The same turns and mirrors carry the whole set onto itself, and each row onto the other rows of its family. Which rows share a family with each named row? Give them in list order.
These 25 rows form 5 families of 5 rows each.
rufoz: [ -1  26  -1  -1  -9  10  25   4  16  27 -12  10   9 -20  -2  -9 -11  -1
 -13  -1 -22 -11  -3   1  30]
safam: [-14 -23  14  19  -5  15 -20  16  31  13  -8   3  27  14  -4 -18  24 -20
  -9  -1   9  18  30  -2  -1]
tanat: [-11 -35  -8  35   5  28  -3  -2  14   7  39  -7  27  21  20  -6   7 -10
  -3 -14  13   3  -5  27   5]
mis: [ -9 -16  -2 -15  10   6 -20  11  12 -16  -3   1  30  10   4  -7  24 -14
 -11  12  19  -9  25  24  -4]
miga: [-17  11   9  -3   2  17 -17  18  32  12 -32   7  22  -7 -27  -3  -3  -2
   3 -11   4   8  16  21  19]
teko: [  5   1  -7  19 -21   7  32 -13  13  23  15   7   0 -22  15 -14  -2  -7
  -5  14 -11 -21 -10   6  30]
mefov: [-14 -14  -5  25  11  32  13 -10   6  16  46   1  23   5  19  -4 -10   4
  -2 -28  -2  -4 -16  22  16]
ter: [-15 -17  -7  -5   1  15   4 -16  -8   9  36   7  12 -33  20  -5   9  -4
   0  -5   0 -33 -12  16  16]
bug: [-15   0   5   4  19  22 -10  17  21  15   0  -1  42  17   6   8 -15   1
 -19 -38   1  15  10  23   3]
Sipo: [ -1  18   7   1  -9   8   7  20  27  13 -37   8  24  -3  -9  -9   3 -13
 -22   4 -12  -2  15   3  13]
Fimun: [-14  20   5  -6   1  14   6  -4  20  25  -3  11   6 -25 -13  -1 -24  14
  13 -17  -5  -1   1  23  35]
tanu: [-14  13  -2 -25  10  14   3   7 -10  15  12  12  13 -31   9   6  -1   9
  -7 -22 -10 -21  -3  16  16]
zakav: [ -5  -5   6  19 -15  13  17 -21  16  15  27  13  -4 -30   9  -5  -9   6
  19  -6   7 -14  -8  33  33]
Tivil: [  5 -11   6  21 -22   3   2  13  32   0 -25   3  23   5   4 -12  22 -26
 -20  20   6  -6  18  10   5]
Riz: [ -3 -11  16  27 -13  15  26 -12   6  24  44  15  -2 -16  25 -15   6   2
   7 -13  -2  -3   2   7  20]
Pag: [-11 -19  12  24 -13  19 -21  12  35  -9 -18   6  24   2 -14  -9  26 -18
   4   2  20   3  16  29   8]
Zukar: [ -8  17  16  -3   5  10  21  -3  11  36  18  16   4 -13   9  -9 -20  14
  -1 -23 -14  10  13   1  25]
zenar: [-15  10  15  -8  10   9  -8  14  27  29 -16   8  23   6  -9 -12  -9   0
 -10 -16  -7  22  30  -5  12]
Beb: [-11 -25  -3  22  10  22 -17  16  23   7  10  -8  39  28  11   1   3 -12
 -14 -19  16  15  12  28  -4]
fivep: [ -7 -36  14  40 -19  19   0   0  18  10  28   8  11   1  18 -19  32 -20
   1   0  12   1  12   5   3]
vog: [  8 -22  -2  32 -28   4  17  -7  23   7   8   3   9  -7  20 -15  19 -22
  -8  26   6 -17   3  13  15]
tisur: [-17   6   3   7  19  28   9   1  10  21  21   5  31   3  10   4 -23  10
 -11 -43 -10   5  -9  20  15]
koboz: [ -9  14   1 -31  17   9 -12  24   1  -1 -12   9  24  -5  -1   5   7   3
 -14 -11   2  -6  20  22   4]
rud: [ -5 -29  11  36 -23  16   1 -11  25  -6  18   9   8 -12   9 -10  22 -13
  13   6  23 -12   2  36  17]
Voni: [-13 -35  -6   2   2   9 -10 -14   5 -10  27   1  23  -8  16 -12  25 -17
  -2  15  16 -26   5  21   3]

The rest of the family of Zukar: safam, Riz, zenar, fivep
The rest of the family of Pag: miga, Fimun, zakav, rud
The rest of the family of rufoz: teko, Sipo, Tivil, vog

